The rows below come in pairs that one turn or mirror swaps. Which row does each named row swap with?
The rows were stretched afterwards, more along some directions than others.
K852:  -6  -2 -15  -3  -4  -7   3 -12  16 -14 -12 -13   7 -26   8   8   2   8
K199:   5 -24 -14  -8  -3   8  24  -7   1 -11   1   0  14  -7  -9  10   8  10
K487:  10   1 -25 -16  -6   3   8 -10  19 -24 -15  -1  -6 -34  19  22  28  15
K820:  13 -12 -26  -7  -6  -2   9  -9  12 -12 -14  14 -18 -19   6  35  27  16
K756:   7 -10 -18 -17   4   3   9   0  14  -2  -6   6  -2 -12  -3  11  -4  19
K933:  10  -7 -16   1   3 -10   9  -6  18  -9  -4  13 -17 -11  -5  19  16  16
K712:  -1  -2 -15  -9 -15   6  15  -4  10  -9  -3   1  11 -23   6  10  24   9
K896:   8 -23 -20   1 -10   6  16 -30  18 -22 -16  -6   0 -35   6  33  30  17
K805:  -4  -3  -4   0  -4  -2   7 -20  26 -14   9   2   9 -32  -2  10   7  24
K957:  -9  -2  -8 -10  -9  -2   2  -5  11 -12  10  -2  25 -23  -5   4  -8  13
K708:  -2  -5 -31 -10 -13   1   7 -10  12 -13 -11   0   4 -29  15  15  19   6
K448:  10  -5 -17 -23 -10  18  23  -7  16 -17   0   4  16 -33  15  20  26  19
K143:  -6   2 -15  -8  -6 -21   0  -7  20 -12  -5   8   0 -24  19  10   1   3
K441:   5  -9 -20  -6  -5 -11  -6 -13  18 -11  -7   1  -1 -19   4  19  11   6
K396:  10  -9 -17  -5  -1   0  20 -16  20 -21   9   5  12 -41 -11  23  26  31
K559:   8  -9 -24 -11  -8  -4   8 -20  28 -16   1  10  -1 -40 -11  22  18  34
K33:  11   2 -26 -23  -5   1  21 -10  10 -16   5   9  11 -28   1  14  14  25
K227:  -2 -13 -17  -2 -10  -8  15 -12  10 -18   0   7   2 -31   6  26  27  13
K239:   3  -7 -15  -6  -4   7  23 -13  23 -15   9   4  10 -44 -11  18  10  25
K918:  11 -20 -11  -6  -8   8  21 -17  14 -10  11  10  16 -19 -17  20  11  27
K566:   1 -12 -12   8  -7   3   6 -22  -3 -13 -14   4  -8  -9   2  21  20  -6
K928:   8 -18 -14   3  -2  -1   3 -11  14  -6 -15   5  -9 -12 -15  15  -1  18
K368:   7 -25 -23   6  -8  -1  10 -18  12 -18 -16   2 -21 -23   5  31  36   6
K741:   2  -9 -21  -6  -8   9  11 -11  32 -15  -6   1  -6 -36  20  26  18   6
K381:  -5   1 -17 -14  -4 -16   2   1  13  -7 -11   8  -9  -9  17   4  -4   8
K224:  -1 -11 -15   7 -10  -6   0  -6  13  -6 -17   8 -12  -7  15  20   2  -9
K137: -10   4   0   8  -5  -7  -1 -13  22 -21   5  -2  11 -26  14  15  10   1
K524:   3 -16  -6  -2  -1  12  22 -15  15 -13   8  -2  22 -25 -15  15   6  25
K502:  -5 -18 -14  -3  -2 -13   2  -9   6  -7  -3   0  -3 -11 -10   5 -11   7
K407:   1  -8 -18 -20  -9  -1   6   3  11  -7  -7  -1  -1  -8   5   5  -1  10
K586:   4 -18 -20  -9 -13  20  15 -14   8 -18 -11  -1   9 -31  12  22  27   7
K723:  -5 -19 -14   3 -10   0  11 -29  20 -17 -11  -8  10 -26  -3  18  10  10
K808:   9 -14 -35  -6  -8  -3  16 -10  13 -13 -19   5 -21 -26  14  27  33   6
K202:   1  -9  -7  18  -6  10   4 -18  17  -9   0   6  -1 -25  -2  30  23   5
K133:  -1  -9  -6   8 -13  11  -3 -10  13  -6  -5  -1  -1 -12   6  18  10  -5
K745:   5  -8 -12 -22 -10  12  18  -9  12 -21  11  -2  30 -36   5  17  10  24
K346:   1 -18  -6   1 -12  11   6 -22  -5 -12  -9  -2   2  -8 -13  14  10  -8
K173:  -2  -2 -10  -6 -11  -4  18  -8   8 -11  20  15  15 -18 -12  11  10  11
K52:   6 -16 -17  -8   2  -8   9  -7   6  -7 -12   3 -14  -6  -9   7  -1  11
K678:   5 -12 -25 -13  -9  -9  15 -15   6 -10  -2  14   0 -22 -13  10  10  24
K112:  -1  -9  -9   1   4  -1  12  -7  19  -5   3   8 -11 -12  -5  12   1   6
K845: -11   6  -9   4 -11   5   5  -7  14 -10   2   8   1 -30  11  13  10  -8
K260:  -4 -13  -9 -15  -5  -4  21   4   9  -5   7   0  13 -17  -1   2  -5  12
K281:   1 -11  -5  -4   0  14   3  -9   6 -10 -10 -14   1  -5   6   9   9  -2
K966:   6 -17 -14  -9  -6  20  22  -5   7  -5  -1   2   9 -12 -12  15   6  21
K504:   8  -9 -18  15  -7   5   8 -17  11 -13  -9  12  -8 -23  -4  36  28  10

K723 swaps with -> K346
K712 swaps with -> K441
K966 swaps with -> K502
K957 swaps with -> K407
K227 swaps with -> K820

